Named moves, each a turn or a mirror, and the order they were made in; the first pair answered:
Z817:
-6 3 16 13 5 -32 12 -37 4 -28 18 11 -4 0 14 18 -4 => -6 9 18 8 7 -30 18 -38 3 -26 18 12 0 2 14 16 2
11 9 2 7 9 23 1 12 -13 3 17 -3 8 -11 8 -19 -13 => 13 5 0 12 4 21 -1 12 -12 1 18 -5 5 -12 12 -14 -16
25 -5 22 13 -9 1 -12 -12 -4 -16 37 -19 -17 4 20 3 -33 => 20 24 33 -13 9 13 19 -18 -11 -8 39 -13 -1 8 7 -11 -9
14 11 -16 5 -22 2 -5 6 13 21 -22 -25 -6 0 -17 -1 12 => 16 14 -15 2 -20 2 0 7 10 21 -20 -22 -3 0 -17 -2 18
Z802:
-21 8 7 -3 4 6 -57 -31 4 19 23 23 -12 -12 -1 11 8 => -22 10 8 -6 3 7 -51 -32 2 17 25 26 -7 -12 0 12 11
16 7 -8 7 6 28 -4 8 -6 13 -4 -3 -1 -12 8 -23 14 => 13 -8 -13 27 -12 12 -18 8 -1 2 -11 -6 -15 -10 7 -11 1
2 34 19 -12 -19 2 6 -20 -18 -28 49 -5 21 12 29 -17 8 => 5 42 8 -24 -14 23 -7 10 -23 5 29 -18 17 1 25 -40 4
-2 -16 6 7 -2 -22 1 -15 3 -23 15 12 -6 6 4 15 1 => -1 2 10 -16 13 -1 19 -8 -7 -5 20 11 9 2 6 -3 19
Z137:
8 -5 -8 1 11 10 -16 0 -6 13 -3 5 12 -4 0 -7 -5 => 6 -7 -9 4 13 13 -15 1 -8 14 -6 2 11 -4 -2 -5 -5
-14 45 -14 -23 36 -41 20 20 -19 9 4 31 2 1 -9 -25 36 => -6 -21 -36 30 3 -63 -31 13 1 -22 20 25 -21 -3 22 9 -21
-9 -22 14 32 -2 -45 -4 -36 2 -43 17 13 -13 16 6 14 -24 => -15 33 33 -13 34 -26 35 -33 -13 -16 7 17 8 16 -21 -11 24
Z131:
-21 -4 10 -14 7 -10 20 -25 -3 -30 -3 26 24 9 -2 2 3 => -14 -28 -13 14 -13 -11 -25 1 3 -19 -22 9 8 -1 4 4 -27
3 -9 -4 -28 19 23 22 -8 -6 10 32 10 26 -3 24 -17 -3 => -7 -23 1 7 -4 -23 18 -33 -1 -25 27 22 9 16 14 16 -8
-2 7 3 31 -21 -33 -6 -2 -3 -13 -43 10 -18 25 -13 15 -5 => 10 16 -11 3 -5 19 -21 35 -1 31 -42 -6 -7 3 -2 -23 -11
-2 -21 8 15 -1 -1 -23 -7 -11 -4 -3 -7 6 4 18 -2 -9 => -3 -10 11 -5 14 14 -13 -3 -14 8 5 -8 17 1 21 -14 0
Pairs:
Each pair is two moves apart.
11 -4 -7 -3 -6 16 -8 21 -4 17 -10 -10 -1 -10 -2 -10 -4 => 1 13 12 -8 2 0 23 -8 -9 -5 0 8 4 5 -12 -1 21 | Z817, Z131
-9 26 1 -4 13 16 9 9 -25 9 -40 -8 -13 -3 -24 -22 23 => -6 14 -7 11 5 14 -5 20 -28 13 -47 -15 -19 -2 -21 -17 9 | Z817, Z137
18 -25 0 8 -13 24 -49 -2 13 17 -6 -28 0 6 19 -14 -33 => 11 -12 34 -7 5 16 1 -50 13 -18 32 3 22 20 24 2 -2 | Z802, Z802
14 -18 -33 17 -25 -2 -44 33 1 13 -1 -35 -35 3 4 7 -23 => 20 -33 -28 1 -14 15 -31 11 7 -3 41 -25 -20 -3 36 12 -29 | Z131, Z137
16 -32 -12 21 -22 -21 1 -30 -1 -17 18 3 13 -1 -3 -12 -3 => 18 4 -12 -10 -4 9 15 -13 -11 20 4 -3 27 -9 -12 -42 19 | Z817, Z802
4 -25 -22 17 -13 -3 -39 22 4 20 -12 -8 -11 -9 14 6 -39 => 4 -8 -21 -8 0 20 -28 32 -2 42 -16 -12 0 -13 9 -15 -26 | Z131, Z802
22 -27 -14 11 -18 14 -51 6 16 6 20 -15 -6 -13 41 -1 -42 => 13 18 29 -31 20 12 27 -38 5 -15 49 13 23 4 28 -3 11 | Z802, Z817
14 -24 -3 5 3 1 -11 -10 -5 -5 29 3 -3 -18 25 8 -32 => 11 -8 9 -12 16 11 12 -17 -6 -8 38 9 9 -16 19 2 -15 | Z802, Z817
-5 -2 -2 28 -1 -24 19 -14 -19 -30 -5 7 -27 25 12 16 -22 => -4 3 -16 30 -5 -15 0 12 -22 -10 -29 -6 -37 22 3 3 -32 | Z137, Z131
17 -8 -9 -19 -25 25 4 -44 -9 -16 34 -3 26 37 11 -20 -16 => 21 -10 -24 -14 -33 34 -23 -11 -11 12 14 -19 16 25 8 -33 -32 | Z802, Z802
17 -43 -18 -7 1 46 -29 11 15 13 42 -11 12 -26 57 -5 -32 => 5 20 7 -53 33 52 24 1 -4 27 32 -4 35 -17 26 -29 25 | Z802, Z137
11 22 16 4 15 -1 11 -62 -15 -22 3 -14 6 2 8 7 42 => 24 -10 -18 29 -9 12 -54 -21 -6 3 -16 -40 -18 -18 23 3 -5 | Z802, Z817
-16 12 -3 -10 6 15 -6 26 -8 9 -27 -36 23 -49 3 -29 22 => -25 -12 3 33 -21 -36 -16 5 -4 -29 -35 -27 1 -35 -7 1 12 | Z131, Z131
-14 -14 1 15 2 -50 11 -5 -1 -22 -16 5 4 -16 7 24 15 => -6 2 -10 -12 13 -11 -4 33 -7 23 -31 -15 12 -34 8 -9 15 | Z131, Z137
-3 14 -17 -2 -18 4 -17 19 -5 29 -17 -12 -1 2 -13 -9 -10 => -12 36 -4 -7 -10 -10 8 1 -10 15 -16 -1 5 11 -25 -4 12 | Z802, Z137
-1 -16 1 15 -11 -12 -2 -8 5 -21 10 2 -11 1 5 19 -5 => 3 4 8 -20 9 17 19 -6 0 -4 22 5 8 -6 8 -3 11 | Z131, Z131
14 29 7 -30 11 43 5 10 1 14 -24 -30 11 5 -24 -22 25 => 19 25 9 -38 19 51 12 0 3 6 0 -21 22 3 -8 -18 24 | Z817, Z131
-15 -19 -1 3 8 -8 5 -47 13 -40 36 14 20 7 46 18 -20 => -22 -17 -1 16 -1 -27 7 -49 10 -48 21 13 14 15 32 27 -18 | Z802, Z131
11 12 -20 -18 16 26 0 8 -4 12 -14 -3 3 7 -16 -10 15 => 5 20 -12 -11 13 10 10 -3 -8 0 -18 3 3 15 -25 -5 23 | Z131, Z802
-22 5 24 -9 -22 -17 21 -42 14 -27 32 -7 -20 5 17 1 23 => -15 15 1 -24 -21 21 -16 16 7 33 -3 -36 -25 -17 6 -37 12 | Z802, Z802
16 14 -15 19 -9 3 32 -26 1 -27 -2 0 19 10 8 10 13 => 25 -1 -36 24 -19 22 -2 0 4 -4 -12 -18 9 -2 21 1 -12 | Z817, Z131
-2 3 7 12 -1 -6 -12 16 -32 8 -21 -29 -10 -1 -3 15 -8 => 3 -10 4 16 -1 -4 -20 11 -25 -2 -8 -22 -7 0 13 19 -21 | Z131, Z137
-4 -21 -7 39 -28 -42 -12 -16 4 -31 -14 1 -20 10 -5 26 -12 => -5 -6 14 11 -6 -31 27 -42 1 -44 20 20 3 14 5 24 10 | Z802, Z137
0 16 19 -17 18 3 39 -9 -2 -14 17 20 14 -2 1 7 22 => 6 -2 -14 10 -10 1 -25 38 0 20 -27 -10 -11 -16 -6 -4 -17 | Z802, Z802
-21 6 22 -10 3 -7 2 6 -15 4 -27 -9 -2 -11 -44 -4 33 => -21 -19 30 3 -2 -21 9 -25 -8 -32 7 7 -2 -6 -19 23 22 | Z137, Z802
-18 29 -17 3 -15 -40 11 14 -27 22 -66 -9 -17 15 -50 2 13 => -18 40 -7 -11 -7 -33 31 0 -27 20 -54 -1 -7 17 -50 -1 28 | Z137, Z817
1 -10 -3 18 -7 -19 -11 -13 7 -21 2 1 0 1 17 18 -15 => 9 -16 -9 11 -6 -1 -22 3 9 -9 7 -3 3 -7 24 9 -23 | Z131, Z802
-9 16 19 -22 15 31 23 -31 1 0 27 11 16 -3 9 9 34 => -3 -7 9 -19 11 39 7 -26 7 0 40 6 16 -10 26 12 14 | Z137, Z802
2 -45 -16 20 -20 7 -22 -8 12 -13 8 -10 -16 -9 25 12 -27 => 1 5 -17 -20 4 39 -10 21 -1 38 -22 -21 -2 -15 -5 -28 6 | Z817, Z802
-19 22 15 20 -5 -32 33 -27 -11 -38 -11 8 -3 34 -22 18 21 => 5 -8 -31 21 -15 16 -40 42 -4 17 -26 -29 -13 -2 5 -12 -31 | Z817, Z131
-3 5 -7 5 -11 -13 16 -18 0 -32 7 17 -11 -5 -22 28 42 => 11 13 -20 -22 5 37 -2 20 0 15 9 0 1 -23 -7 -9 36 | Z131, Z131
16 -39 -28 23 -17 30 -43 30 0 34 14 -14 -29 6 9 -9 -14 => -8 7 21 18 -3 -19 33 -32 -12 -15 18 21 -20 40 -28 15 46 | Z817, Z131
36 2 3 -9 10 7 14 -23 -20 -14 35 5 -1 10 10 -5 24 => 32 9 7 2 2 -16 15 -27 -18 -24 20 7 -12 24 -5 4 26 | Z802, Z131
-1 -14 -15 10 30 8 -50 -9 4 -13 31 15 -12 -8 27 12 -26 => -1 18 -19 -19 44 27 -41 18 -4 23 9 2 -8 -12 9 -17 -4 | Z817, Z802
-14 -9 -2 -36 23 8 30 -17 -25 10 42 6 15 -3 24 -18 14 => -18 -3 5 -28 20 -7 39 -27 -25 -4 39 12 13 3 16 -11 19 | Z131, Z802
-4 -27 2 36 -25 -25 -16 -14 11 -21 -2 4 -14 6 -1 13 -8 => -8 24 5 3 -4 2 2 12 -7 26 -32 -10 -4 0 -31 -24 25 | Z137, Z802
-3 -17 -1 0 -23 2 -13 18 21 -16 21 24 -8 -21 10 -30 -40 => -2 -1 -2 -14 -12 15 -5 26 17 -2 20 20 -2 -28 8 -43 -31 | Z131, Z802
-18 35 9 -25 -28 8 11 -9 -7 1 -1 29 -6 27 -14 -15 16 => -15 14 13 -18 -35 6 10 -24 -1 -20 24 38 -3 24 6 0 6 | Z137, Z802
-5 16 0 -6 12 -1 6 9 -9 17 -6 5 3 9 -18 -3 13 => 3 1 -12 -12 13 19 -7 15 -1 22 10 1 6 1 4 -6 -3 | Z137, Z131
1 -35 -21 -4 11 -10 2 -19 17 -20 35 31 7 7 62 21 -22 => -13 -21 -11 21 -4 -50 7 -30 11 -35 1 32 -9 25 29 36 -9 | Z137, Z131
3 27 -5 -17 4 16 -2 17 -8 34 -28 -14 0 -3 -23 -27 15 => -3 6 -5 26 -21 -23 -19 5 -5 3 -40 -12 -21 12 -29 4 0 | Z131, Z131
31 -28 -26 14 -18 -11 -26 -1 6 -1 -2 11 -9 7 23 15 -42 => 13 2 -1 19 -15 -43 14 -28 -4 -23 -11 25 -13 27 -5 27 -7 | Z817, Z131
-9 -9 -6 7 1 -17 10 -16 4 -29 5 13 -13 10 -1 10 2 => -6 12 -6 -17 20 8 25 -4 -4 -10 2 9 1 1 -3 -13 18 | Z817, Z802
7 4 -3 -17 4 19 3 14 1 14 9 1 6 -7 6 -6 -4 => 4 11 -2 -18 5 20 10 15 -1 16 3 -3 3 -8 -2 -10 0 | Z802, Z817
-11 19 -8 -6 -7 -7 7 6 -12 16 -45 2 -6 14 -30 -11 5 => -8 -3 -4 16 -18 -34 5 -21 -7 -15 -30 11 -12 23 -22 10 -5 | Z817, Z802
16 -48 -18 -7 -2 20 -14 9 11 -8 35 -10 -9 -35 48 -15 -29 => 8 -9 10 -41 25 27 35 -13 1 -9 50 7 14 -27 35 -25 10 | Z802, Z817
6 -7 -26 8 1 12 -38 17 13 41 -3 -15 -15 -20 15 -14 -20 => -3 -18 -21 29 -12 -14 -43 4 13 18 -13 -7 -28 -12 7 5 -24 | Z137, Z802
23 -16 -14 4 1 10 -27 22 6 12 6 -15 1 -14 26 -2 -8 => 14 24 6 -21 25 8 15 7 -5 11 8 -2 13 -3 6 -11 31 | Z802, Z137
-10 11 8 2 14 -11 20 5 -7 7 -20 15 -10 -1 -11 0 37 => -2 4 -7 4 8 4 -4 26 -5 26 -30 2 -14 -13 -2 -10 21 | Z131, Z131
-28 18 6 -2 23 -17 17 14 22 -3 11 5 7 14 -6 18 22 => -22 -7 -7 16 6 -18 -18 26 29 1 8 -6 -5 7 6 25 -9 | Z802, Z137
10 44 16 -31 9 7 27 -5 5 17 1 6 16 -3 -20 -4 38 => 18 -3 15 -7 -7 -8 14 -33 20 -27 42 16 14 -2 17 24 7 | Z137, Z802
-30 -12 -56 11 -34 -15 -29 20 -1 8 -17 -1 -36 -12 -7 0 4 => -23 -32 -54 4 -29 5 -32 16 7 3 15 2 -27 -19 24 0 -9 | Z131, Z137
-16 -11 -12 26 -7 -28 6 -26 10 -47 19 25 -20 6 1 45 -32 => -8 -19 -16 17 -4 -13 2 -19 15 -44 36 24 -14 -5 22 42 -44 | Z802, Z817
